In the data rows, 128 means zero.
Here are some rows, each followed by its group. Groups can overlap.
np.array([130, 119, 134, 142, 138, 104, 134, 130, 167, 090, 119, 111, 098, 140, 091, 116, 106, 169, 107, 141, 154, 142, 139, 124, 130, 115, 079, 107, 089, 087, 103, 144]) 0
np.array([175, 125, 156, 120, 088, 095, 131, 140, 158, 176, 086, 117, 140, 148, 122, 164, 092, 141, 098, 160, 170, 122, 135, 166, 169, 132, 155, 143, 130, 127, 063, 161]) 1
np.array([112, 135, 167, 089, 096, 135, 126, 124, 149, 115, 119, 086, 148, 135, 095, 166, 103, 134, 095, 198, 130, 053, 136, 174, 089, 163, 091, 056, 094, 128, 100, 125]) 2
np.array([178, 171, 127, 095, 156, 081, 134, 159, 139, 202, 137, 096, 132, 144, 176, 162, 154, 130, 141, 151, 146, 137, 149, 137, 133, 155, 143, 148, 187, 103, 093, 144]) 1
np.array([160, 124, 116, 138, 117, 118, 150, 165, 138, 149, 113, 162, 131, 104, 177, 105, 118, 103, 131, 163, 133, 147, 093, 133, 180, 099, 150, 179, 145, 139, 121, 124]) 3
np.array([055, 058, 117, 163, 105, 129, 150, 116, 154, 066, 131, 136, 106, 123, 107, 090, 106, 135, 100, 129, 145, 124, 107, 111, 131, 101, 064, 083, 051, 148, 162, 100]) 4
np.array([147, 076, 103, 199, 103, 121, 198, 155, 144, 128, 126, 199, 099, 097, 189, 070, 095, 100, 153, 126, 138, 185, 076, 107, 206, 050, 143, 198, 118, 187, 169, 104]) 4
np.array([144, 086, 123, 153, 113, 145, 121, 122, 124, 128, 082, 145, 106, 148, 132, 136, 094, 143, 085, 110, 140, 148, 119, 131, 151, 119, 125, 150, 107, 103, 106, 163]) 2
np.array([158, 122, 093, 147, 103, 070, 192, 163, 224, 091, 100, 100, 095, 151, 111, 091, 074, 158, 121, 202, 155, 160, 107, 138, 172, 076, 057, 083, 063, 053, 098, 132]) 0
np.array([104, 066, 128, 174, 069, 136, 171, 135, 164, 095, 114, 189, 119, 077, 122, 078, 075, 102, 095, 166, 148, 129, 070, 135, 178, 065, 094, 114, 062, 160, 149, 106]) 4
np.array([129, 147, 134, 160, 132, 161, 077, 123, 062, 160, 100, 154, 119, 129, 155, 108, 108, 112, 135, 116, 074, 122, 123, 096, 125, 123, 179, 151, 136, 141, 144, 106]) 5
np.array([116, 123, 102, 143, 157, 122, 138, 145, 144, 101, 169, 121, 111, 103, 127, 114, 161, 127, 158, 107, 150, 152, 126, 101, 120, 107, 112, 109, 137, 150, 163, 109]) 6
np.array([110, 158, 127, 082, 139, 094, 167, 123, 192, 085, 173, 065, 153, 134, 057, 165, 175, 163, 142, 137, 164, 098, 173, 173, 063, 167, 054, 078, 116, 113, 105, 155]) 0
np.array([153, 176, 098, 125, 187, 112, 126, 152, 101, 148, 165, 119, 099, 139, 162, 097, 172, 118, 179, 088, 111, 176, 113, 073, 131, 127, 159, 144, 195, 118, 160, 097]) 4
np.array([146, 184, 111, 086, 184, 090, 142, 139, 171, 097, 163, 028, 125, 145, 090, 145, 194, 158, 152, 145, 152, 114, 175, 140, 083, 153, 080, 096, 153, 076, 100, 132]) 0
np.array([133, 173, 152, 067, 140, 111, 117, 117, 138, 145, 152, 065, 186, 155, 081, 208, 178, 137, 121, 131, 139, 087, 199, 177, 073, 218, 117, 109, 169, 134, 092, 158]) 1
np.array([171, 151, 158, 125, 114, 109, 116, 139, 134, 177, 087, 117, 157, 147, 132, 182, 120, 142, 103, 118, 148, 139, 159, 159, 177, 158, 154, 158, 153, 111, 062, 147]) 1
np.array([155, 108, 143, 135, 123, 119, 131, 147, 160, 143, 094, 133, 108, 137, 139, 147, 095, 132, 090, 142, 152, 144, 127, 143, 160, 122, 106, 134, 106, 094, 098, 148]) 2
np.array([117, 119, 145, 106, 074, 139, 125, 102, 141, 126, 099, 107, 161, 125, 087, 141, 111, 116, 086, 183, 120, 072, 115, 168, 110, 143, 110, 105, 094, 129, 109, 147]) 2
np.array([104, 134, 093, 136, 182, 109, 162, 150, 153, 088, 190, 120, 105, 112, 110, 119, 175, 140, 176, 082, 135, 174, 118, 082, 119, 121, 109, 116, 138, 140, 175, 111]) 6
np.array([122, 111, 120, 138, 126, 133, 127, 120, 126, 120, 154, 158, 135, 114, 140, 123, 157, 137, 140, 104, 143, 142, 116, 120, 138, 116, 134, 147, 152, 136, 158, 129]) 5
np.array([135, 155, 135, 077, 123, 101, 123, 131, 152, 135, 144, 102, 164, 144, 061, 207, 182, 131, 108, 119, 157, 111, 184, 168, 098, 186, 128, 134, 163, 139, 085, 177]) 1
np.array([130, 170, 077, 116, 171, 079, 175, 171, 169, 109, 212, 107, 119, 101, 136, 128, 184, 117, 204, 120, 131, 157, 119, 112, 110, 120, 110, 112, 167, 164, 164, 124]) 3
np.array([086, 112, 155, 139, 089, 163, 117, 088, 096, 127, 111, 163, 138, 144, 105, 126, 117, 143, 097, 102, 105, 110, 127, 139, 115, 139, 105, 119, 099, 152, 137, 123]) 5
np.array([137, 173, 160, 096, 092, 143, 094, 104, 101, 166, 122, 115, 192, 142, 091, 174, 143, 088, 127, 147, 106, 050, 182, 182, 094, 191, 171, 142, 160, 150, 089, 140]) 2
np.array([085, 112, 149, 114, 135, 127, 146, 111, 151, 084, 176, 106, 129, 131, 091, 152, 171, 142, 120, 105, 156, 116, 147, 145, 097, 159, 076, 102, 114, 150, 143, 145]) 3
np.array([128, 103, 138, 138, 097, 102, 160, 126, 209, 087, 105, 086, 122, 143, 090, 138, 102, 174, 088, 154, 162, 134, 151, 153, 119, 121, 064, 094, 077, 081, 098, 153]) 0
np.array([110, 126, 089, 127, 123, 133, 145, 125, 121, 115, 157, 152, 144, 101, 134, 099, 161, 104, 168, 158, 130, 113, 094, 135, 132, 118, 121, 121, 128, 186, 171, 078]) 4
np.array([162, 142, 155, 118, 095, 115, 118, 144, 140, 175, 084, 116, 140, 122, 158, 149, 081, 129, 107, 185, 137, 104, 121, 153, 155, 122, 143, 132, 135, 122, 078, 136]) 1
np.array([106, 136, 110, 110, 161, 115, 142, 124, 188, 072, 163, 094, 127, 141, 057, 157, 141, 209, 121, 083, 161, 149, 174, 151, 080, 153, 076, 115, 122, 061, 109, 173]) 0
np.array([131, 148, 120, 121, 132, 131, 128, 136, 109, 142, 132, 125, 139, 112, 126, 094, 132, 122, 154, 151, 103, 110, 110, 129, 128, 123, 154, 132, 146, 143, 143, 111]) 5
np.array([137, 101, 138, 125, 137, 114, 135, 130, 169, 100, 124, 112, 110, 153, 100, 162, 103, 167, 102, 086, 160, 149, 169, 143, 116, 143, 106, 141, 112, 075, 093, 198]) 0
np.array([126, 139, 113, 119, 166, 113, 123, 109, 166, 091, 148, 098, 108, 155, 106, 155, 141, 203, 118, 054, 168, 169, 189, 135, 079, 149, 108, 138, 134, 050, 102, 199]) 0
np.array([107, 151, 114, 106, 168, 140, 118, 122, 103, 125, 160, 110, 123, 119, 132, 110, 138, 121, 162, 129, 114, 109, 119, 095, 098, 132, 113, 092, 128, 104, 168, 075]) 4
np.array([130, 125, 114, 141, 160, 123, 144, 161, 134, 113, 156, 113, 104, 119, 140, 112, 141, 137, 139, 102, 143, 169, 107, 101, 139, 107, 121, 133, 136, 125, 146, 121]) 6
np.array([158, 182, 130, 104, 086, 095, 182, 132, 143, 163, 136, 125, 164, 090, 156, 110, 142, 022, 206, 223, 096, 075, 112, 181, 155, 149, 158, 141, 141, 235, 135, 056]) 3
np.array([148, 116, 145, 120, 093, 118, 132, 137, 150, 146, 101, 113, 141, 138, 105, 162, 115, 138, 104, 160, 154, 108, 142, 171, 144, 139, 115, 124, 119, 135, 087, 149]) 1
np.array([140, 121, 152, 146, 088, 146, 111, 113, 114, 140, 077, 142, 139, 143, 122, 136, 092, 128, 093, 158, 125, 109, 134, 153, 142, 133, 138, 138, 101, 122, 094, 144]) 2
np.array([131, 150, 074, 134, 169, 088, 166, 139, 165, 085, 180, 103, 108, 108, 130, 113, 146, 141, 174, 106, 167, 175, 104, 089, 122, 103, 101, 097, 129, 124, 162, 124]) 6
np.array([168, 103, 160, 153, 059, 140, 110, 127, 106, 170, 064, 172, 156, 134, 139, 144, 085, 099, 083, 144, 112, 115, 121, 169, 174, 111, 157, 177, 128, 142, 085, 141]) 2
np.array([099, 098, 133, 135, 107, 146, 128, 119, 113, 123, 133, 167, 136, 110, 138, 121, 149, 115, 130, 094, 119, 128, 119, 134, 140, 119, 141, 148, 110, 153, 150, 126]) 5
np.array([096, 081, 120, 153, 082, 154, 153, 116, 145, 099, 134, 162, 129, 106, 119, 105, 121, 111, 110, 131, 144, 107, 089, 139, 146, 102, 101, 115, 089, 167, 153, 109]) 4
np.array([150, 158, 137, 108, 122, 131, 112, 124, 094, 164, 128, 134, 172, 134, 126, 162, 161, 088, 136, 125, 111, 115, 151, 151, 111, 159, 180, 174, 171, 143, 113, 142]) 2
np.array([118, 128, 138, 128, 118, 138, 119, 111, 116, 138, 107, 132, 133, 123, 141, 140, 113, 119, 088, 145, 120, 126, 125, 139, 139, 152, 134, 157, 129, 116, 108, 153]) 2
np.array([194, 182, 149, 119, 156, 148, 065, 129, 072, 181, 079, 121, 134, 157, 151, 155, 105, 127, 114, 129, 104, 126, 160, 119, 137, 159, 178, 171, 170, 074, 079, 159]) 2
np.array([088, 087, 109, 155, 112, 146, 149, 120, 128, 096, 158, 170, 109, 109, 126, 110, 142, 121, 132, 111, 142, 135, 106, 123, 133, 120, 115, 128, 110, 178, 173, 098]) 4
np.array([140, 136, 108, 134, 173, 122, 120, 157, 103, 134, 152, 136, 103, 106, 168, 106, 152, 118, 154, 111, 123, 175, 114, 084, 149, 101, 151, 156, 160, 131, 151, 116]) 4
np.array([114, 098, 140, 152, 103, 109, 152, 141, 195, 079, 103, 110, 105, 139, 086, 124, 095, 171, 086, 145, 169, 124, 135, 151, 126, 107, 057, 091, 060, 081, 101, 138]) 0
np.array([121, 136, 114, 131, 172, 119, 115, 139, 135, 103, 150, 121, 119, 111, 137, 082, 129, 145, 148, 094, 141, 156, 113, 075, 132, 103, 111, 105, 125, 116, 168, 096]) 4
np.array([139, 172, 148, 088, 142, 124, 110, 110, 116, 143, 137, 073, 160, 149, 098, 200, 162, 134, 125, 117, 138, 109, 172, 168, 091, 193, 134, 131, 161, 127, 091, 149]) 2
np.array([163, 202, 111, 109, 167, 109, 081, 142, 070, 179, 128, 076, 138, 131, 154, 143, 140, 113, 190, 162, 076, 091, 115, 097, 062, 148, 181, 124, 185, 116, 114, 115]) 2
np.array([165, 167, 140, 076, 150, 093, 119, 133, 132, 171, 137, 105, 156, 139, 121, 187, 180, 126, 133, 110, 160, 119, 172, 156, 113, 180, 144, 162, 192, 135, 087, 167]) 1
np.array([143, 133, 138, 089, 104, 096, 179, 140, 176, 132, 120, 092, 147, 134, 105, 157, 120, 117, 105, 176, 158, 103, 156, 171, 134, 142, 099, 105, 124, 126, 098, 135]) 1
np.array([137, 142, 168, 094, 128, 156, 104, 096, 083, 136, 134, 140, 170, 151, 092, 197, 172, 119, 114, 077, 119, 117, 198, 164, 088, 193, 172, 170, 169, 134, 101, 184]) 2
np.array([120, 088, 175, 131, 036, 147, 128, 117, 155, 137, 054, 141, 159, 159, 099, 152, 058, 143, 050, 165, 144, 094, 140, 184, 154, 139, 089, 117, 061, 119, 077, 163]) 1
np.array([103, 175, 187, 099, 131, 145, 074, 093, 073, 154, 115, 079, 152, 143, 111, 138, 118, 131, 117, 124, 079, 072, 162, 134, 060, 174, 143, 105, 134, 116, 109, 134]) 2
np.array([111, 045, 138, 149, 092, 140, 120, 113, 189, 071, 086, 119, 103, 144, 084, 112, 053, 213, 053, 118, 163, 133, 147, 150, 123, 099, 072, 108, 058, 052, 099, 192]) 0
np.array([093, 156, 104, 090, 177, 122, 148, 118, 113, 117, 194, 117, 139, 118, 114, 130, 203, 127, 173, 087, 136, 124, 144, 114, 077, 157, 130, 103, 166, 155, 162, 119]) 4
np.array([125, 118, 113, 136, 144, 149, 119, 130, 112, 147, 111, 144, 088, 126, 164, 078, 099, 130, 126, 129, 121, 142, 099, 080, 151, 091, 126, 111, 090, 108, 152, 087]) 4
np.array([096, 140, 164, 085, 110, 145, 119, 104, 113, 129, 147, 110, 181, 133, 073, 158, 165, 130, 127, 129, 122, 069, 159, 177, 082, 177, 142, 129, 135, 150, 118, 127]) 2
np.array([072, 137, 124, 102, 132, 148, 116, 101, 103, 114, 161, 132, 132, 135, 108, 135, 175, 131, 142, 102, 109, 087, 142, 133, 081, 152, 129, 106, 135, 150, 155, 103]) 5
np.array([145, 142, 155, 110, 109, 128, 117, 131, 135, 161, 109, 124, 149, 144, 122, 184, 131, 131, 094, 141, 150, 115, 156, 164, 132, 162, 136, 149, 148, 130, 087, 159]) 1
np.array([208, 148, 149, 127, 118, 077, 116, 167, 131, 191, 082, 122, 141, 148, 147, 164, 112, 169, 107, 150, 158, 163, 139, 138, 177, 142, 190, 197, 187, 102, 064, 174]) 1
np.array([136, 116, 090, 162, 146, 139, 133, 151, 095, 139, 123, 181, 099, 089, 182, 078, 137, 129, 142, 101, 105, 155, 086, 074, 163, 082, 158, 152, 140, 147, 174, 080]) 4
np.array([129, 111, 099, 143, 148, 101, 167, 154, 165, 072, 156, 117, 089, 107, 137, 101, 118, 147, 143, 120, 125, 156, 106, 088, 148, 085, 091, 102, 103, 121, 161, 120]) 6
np.array([101, 092, 114, 156, 139, 125, 146, 136, 140, 101, 141, 143, 077, 115, 132, 096, 110, 136, 134, 113, 141, 158, 102, 086, 133, 088, 087, 101, 090, 140, 168, 100]) 6
np.array([089, 097, 137, 130, 105, 145, 151, 093, 145, 082, 156, 147, 135, 121, 101, 129, 143, 128, 096, 106, 148, 119, 124, 146, 118, 140, 086, 093, 096, 158, 146, 118]) 5
np.array([128, 171, 112, 082, 122, 133, 125, 132, 111, 148, 154, 123, 172, 104, 114, 140, 170, 093, 179, 162, 109, 095, 128, 182, 113, 153, 157, 133, 169, 170, 129, 128]) 2
np.array([106, 127, 094, 134, 142, 089, 173, 132, 173, 083, 167, 121, 090, 114, 151, 103, 146, 129, 146, 120, 144, 158, 093, 100, 132, 090, 092, 090, 106, 135, 167, 107]) 6
np.array([153, 115, 102, 163, 155, 117, 124, 165, 132, 129, 124, 171, 091, 107, 183, 085, 104, 132, 153, 113, 144, 189, 081, 065, 181, 055, 134, 127, 128, 120, 163, 106]) 4
np.array([095, 139, 123, 125, 156, 143, 108, 110, 114, 112, 149, 129, 117, 136, 119, 121, 150, 164, 135, 101, 124, 120, 139, 100, 101, 144, 121, 114, 127, 126, 154, 098]) 5
np.array([092, 078, 153, 137, 132, 124, 111, 106, 145, 082, 130, 116, 109, 140, 103, 153, 113, 178, 089, 093, 143, 137, 139, 126, 112, 125, 092, 118, 070, 092, 123, 160]) 3
np.array([143, 160, 120, 086, 125, 100, 155, 145, 163, 140, 135, 083, 146, 124, 100, 144, 134, 137, 136, 197, 137, 092, 119, 152, 116, 140, 105, 088, 133, 131, 114, 109]) 1
np.array([155, 110, 157, 134, 088, 132, 129, 124, 123, 154, 077, 136, 151, 134, 113, 154, 106, 124, 085, 129, 138, 124, 133, 160, 156, 139, 144, 164, 117, 125, 078, 162]) 1
np.array([111, 075, 130, 195, 099, 166, 113, 120, 103, 119, 073, 199, 096, 134, 161, 071, 060, 117, 093, 141, 112, 152, 075, 093, 181, 064, 123, 130, 082, 117, 156, 091]) 5
np.array([124, 118, 110, 157, 159, 133, 111, 125, 115, 112, 143, 164, 101, 123, 148, 104, 143, 121, 136, 090, 126, 167, 114, 088, 143, 098, 137, 151, 145, 131, 151, 115]) 4
np.array([122, 146, 106, 102, 102, 121, 171, 140, 155, 117, 154, 127, 139, 104, 130, 095, 133, 106, 161, 179, 132, 102, 109, 154, 126, 125, 120, 106, 120, 167, 151, 099]) 4
np.array([102, 111, 107, 135, 141, 145, 140, 112, 134, 093, 149, 130, 110, 104, 144, 082, 134, 117, 141, 129, 134, 114, 109, 104, 121, 105, 102, 076, 086, 146, 176, 064]) 4
np.array([123, 099, 126, 151, 142, 087, 152, 138, 154, 087, 147, 141, 098, 114, 133, 102, 130, 150, 144, 093, 152, 168, 120, 086, 141, 111, 090, 115, 098, 123, 159, 112]) 3
np.array([136, 171, 109, 113, 202, 123, 088, 141, 101, 138, 153, 108, 114, 126, 143, 114, 159, 140, 172, 095, 116, 149, 132, 075, 119, 137, 158, 133, 167, 109, 151, 109]) 4
np.array([122, 135, 123, 125, 115, 163, 128, 126, 093, 133, 122, 157, 151, 128, 141, 104, 134, 098, 137, 127, 112, 115, 098, 126, 125, 123, 189, 143, 138, 150, 139, 123]) 5
np.array([169, 123, 174, 154, 097, 164, 057, 113, 079, 164, 047, 143, 142, 155, 149, 116, 036, 109, 095, 140, 102, 110, 146, 136, 146, 133, 178, 192, 121, 092, 082, 137]) 2
np.array([118, 116, 138, 091, 121, 135, 138, 125, 131, 122, 131, 129, 132, 119, 124, 139, 141, 133, 112, 126, 151, 097, 135, 149, 120, 146, 123, 124, 124, 135, 122, 148]) 2
np.array([136, 078, 153, 181, 101, 144, 125, 143, 110, 138, 099, 206, 118, 116, 172, 092, 105, 106, 114, 107, 126, 172, 082, 100, 188, 086, 164, 192, 130, 148, 154, 113]) 4
np.array([129, 111, 107, 144, 162, 108, 131, 151, 144, 095, 155, 129, 083, 119, 152, 117, 137, 139, 140, 104, 167, 178, 118, 094, 151, 088, 106, 137, 122, 126, 148, 128]) 6
np.array([155, 146, 086, 142, 200, 097, 131, 169, 135, 112, 151, 107, 088, 110, 154, 094, 143, 142, 159, 102, 124, 211, 116, 066, 144, 093, 129, 143, 156, 084, 148, 164]) 6
Which 3 other groups have their centres nearest to the centre of group 3, nearest first?
4 6 5
Which 4 groups are nearest to each row below, nearest first, going by the distance to the centre of the group?
np.array([146, 086, 108, 169, 125, 132, 151, 170, 145, 123, 118, 168, 098, 111, 162, 086, 102, 103, 124, 133, 142, 160, 081, 104, 182, 062, 127, 140, 112, 128, 144, 124]) -> 4 6 3 5
np.array([070, 138, 109, 110, 144, 165, 113, 101, 088, 118, 175, 135, 163, 124, 113, 131, 167, 115, 149, 104, 101, 082, 128, 127, 078, 166, 133, 094, 127, 169, 168, 090]) -> 5 3 4 2
np.array([135, 131, 103, 119, 146, 090, 169, 145, 182, 091, 142, 093, 080, 134, 096, 131, 137, 160, 118, 127, 168, 152, 159, 135, 126, 118, 073, 102, 112, 087, 115, 141]) -> 0 6 3 1
Which 3 groups are nearest to each row below, nearest first, going by the average distance to the group's rows?
np.array([200, 094, 095, 205, 157, 100, 164, 176, 146, 159, 113, 172, 058, 115, 227, 061, 086, 106, 161, 112, 127, 246, 080, 068, 237, 026, 151, 197, 151, 143, 145, 123]) -> 6 4 5
np.array([120, 110, 104, 134, 128, 130, 149, 143, 148, 111, 151, 139, 116, 074, 137, 093, 130, 113, 151, 137, 129, 138, 152, 117, 140, 097, 113, 113, 120, 169, 156, 106]) -> 6 4 5
np.array([093, 123, 091, 104, 143, 089, 168, 131, 174, 072, 201, 098, 115, 107, 094, 122, 164, 138, 164, 115, 135, 137, 114, 110, 077, 125, 075, 060, 121, 140, 176, 125]) -> 6 3 4
np.array([113, 121, 102, 136, 159, 118, 156, 127, 138, 111, 176, 132, 115, 103, 140, 109, 171, 112, 163, 108, 137, 139, 120, 112, 127, 110, 129, 114, 147, 149, 165, 111]) -> 6 4 5
np.array([129, 112, 106, 125, 113, 096, 190, 142, 212, 069, 121, 100, 101, 118, 092, 095, 098, 156, 111, 189, 156, 126, 115, 140, 143, 095, 050, 076, 070, 083, 106, 120]) -> 0 6 3
np.array([046, 110, 141, 139, 096, 177, 099, 070, 091, 096, 132, 150, 146, 134, 094, 130, 117, 158, 121, 125, 093, 054, 115, 135, 083, 160, 111, 084, 075, 166, 164, 086]) -> 5 2 4
np.array([101, 140, 121, 134, 156, 145, 110, 112, 094, 121, 163, 151, 129, 132, 138, 121, 173, 119, 153, 087, 118, 134, 133, 100, 098, 131, 141, 132, 151, 145, 166, 112]) -> 5 6 4
Which 3 other groups have their centres nearest to the centre of group 5, nearest first?
4 3 2
Group 2 spreads out most along one direction. Which 3 other groups' directions of most spread are closest to that one, closest first?
0 1 5
Group 0 spreads out most along one direction. Which 3 other groups' directions of most spread are closest to that one, closest first?
1 2 4
Which 3 groups are nearest to each row below, nearest first, going by the distance to the centre of the group?
np.array([122, 163, 126, 093, 153, 066, 155, 131, 196, 091, 156, 059, 129, 142, 068, 154, 161, 167, 184, 157, 160, 104, 172, 155, 076, 156, 071, 072, 117, 073, 102, 140]) -> 0 3 1
np.array([094, 172, 107, 083, 163, 130, 108, 109, 084, 133, 191, 127, 157, 120, 102, 139, 209, 114, 171, 097, 083, 101, 137, 122, 053, 167, 152, 127, 180, 159, 159, 104]) -> 5 3 2
Group 3 spreads out most along one direction. Which 3 other groups' directions of most spread are closest to that one, closest first?
2 5 0
Which 3 other groups have their centres nearest to the centre of group 6, nearest first?
4 3 5
Which 3 groups are nearest to each row below, nearest first, going by the distance to the group's nearest row?
np.array([101, 124, 138, 115, 158, 135, 089, 106, 098, 128, 129, 118, 117, 138, 126, 143, 133, 149, 127, 085, 117, 129, 148, 099, 106, 142, 135, 131, 131, 109, 141, 138]) -> 5 2 4
np.array([130, 107, 088, 162, 138, 129, 161, 156, 118, 150, 155, 192, 108, 106, 174, 090, 148, 098, 164, 123, 110, 161, 102, 106, 171, 091, 150, 168, 160, 183, 177, 083]) -> 4 3 5
np.array([132, 162, 143, 117, 103, 130, 113, 116, 107, 155, 098, 101, 169, 128, 119, 128, 092, 112, 131, 176, 099, 080, 130, 144, 106, 149, 174, 103, 128, 139, 108, 132]) -> 5 2 1
np.array([102, 142, 132, 120, 129, 141, 120, 122, 118, 116, 132, 098, 131, 135, 119, 120, 136, 132, 141, 130, 113, 096, 125, 125, 105, 134, 123, 095, 108, 123, 139, 119]) -> 5 4 2
np.array([088, 103, 138, 121, 159, 126, 136, 107, 149, 068, 167, 113, 112, 122, 105, 148, 148, 171, 123, 086, 156, 145, 141, 109, 093, 129, 081, 093, 099, 111, 145, 148]) -> 3 5 0
np.array([128, 091, 087, 151, 103, 129, 155, 131, 136, 101, 147, 172, 121, 098, 146, 104, 132, 105, 133, 126, 146, 147, 105, 113, 157, 097, 138, 150, 127, 170, 155, 116]) -> 4 5 3
Which 4 groups are nearest to each row below, nearest first, going by the distance to the group's nearest row?
np.array([125, 147, 127, 139, 139, 147, 097, 097, 082, 156, 127, 151, 139, 114, 157, 112, 136, 092, 160, 098, 086, 120, 113, 104, 138, 117, 173, 165, 157, 159, 151, 099]) -> 5 4 2 3
Which 3 other groups have their centres nearest to the centre of group 1, nearest first?
2 3 0
Which 3 other groups have their centres nearest to the centre of group 0, nearest first?
3 1 6
Which 4 groups are nearest to each row below, nearest first, going by the average distance to the group's rows?
np.array([092, 092, 135, 164, 086, 172, 127, 104, 107, 119, 112, 181, 132, 116, 126, 100, 100, 121, 120, 129, 108, 106, 108, 123, 132, 104, 119, 117, 092, 149, 154, 095]) -> 5 4 6 2
np.array([159, 168, 129, 130, 122, 128, 090, 135, 098, 159, 086, 111, 139, 114, 143, 115, 092, 115, 130, 183, 098, 099, 099, 132, 128, 132, 163, 132, 139, 104, 101, 124]) -> 2 5 1 4
np.array([102, 140, 112, 134, 139, 176, 086, 097, 076, 118, 122, 155, 124, 139, 136, 107, 111, 132, 136, 113, 093, 097, 110, 095, 092, 144, 138, 108, 115, 124, 144, 105]) -> 5 4 2 6
np.array([101, 105, 113, 158, 105, 155, 135, 121, 123, 109, 139, 166, 114, 099, 143, 093, 118, 111, 129, 112, 136, 137, 115, 109, 141, 100, 124, 117, 118, 163, 165, 078]) -> 5 4 6 3
np.array([070, 115, 150, 137, 110, 156, 103, 092, 102, 096, 128, 129, 130, 141, 104, 124, 127, 140, 122, 118, 101, 091, 126, 115, 093, 143, 118, 087, 088, 136, 159, 104]) -> 5 4 2 6
np.array([190, 137, 145, 162, 145, 160, 079, 136, 083, 175, 051, 156, 098, 165, 164, 142, 074, 142, 095, 090, 108, 186, 152, 104, 165, 123, 181, 209, 154, 041, 086, 163]) -> 2 1 5 4
np.array([145, 099, 153, 146, 081, 153, 119, 118, 117, 145, 071, 170, 143, 145, 135, 153, 095, 116, 068, 143, 106, 127, 128, 167, 161, 124, 143, 162, 115, 119, 095, 147]) -> 2 1 5 4
np.array([128, 160, 156, 106, 136, 146, 071, 118, 114, 143, 107, 093, 137, 170, 098, 158, 115, 158, 107, 118, 116, 105, 171, 140, 101, 174, 130, 107, 133, 081, 092, 163]) -> 2 1 5 0
np.array([108, 130, 106, 113, 123, 118, 174, 125, 141, 135, 191, 142, 150, 114, 123, 129, 191, 116, 163, 127, 153, 120, 123, 152, 107, 151, 135, 151, 161, 183, 163, 127]) -> 5 6 3 4
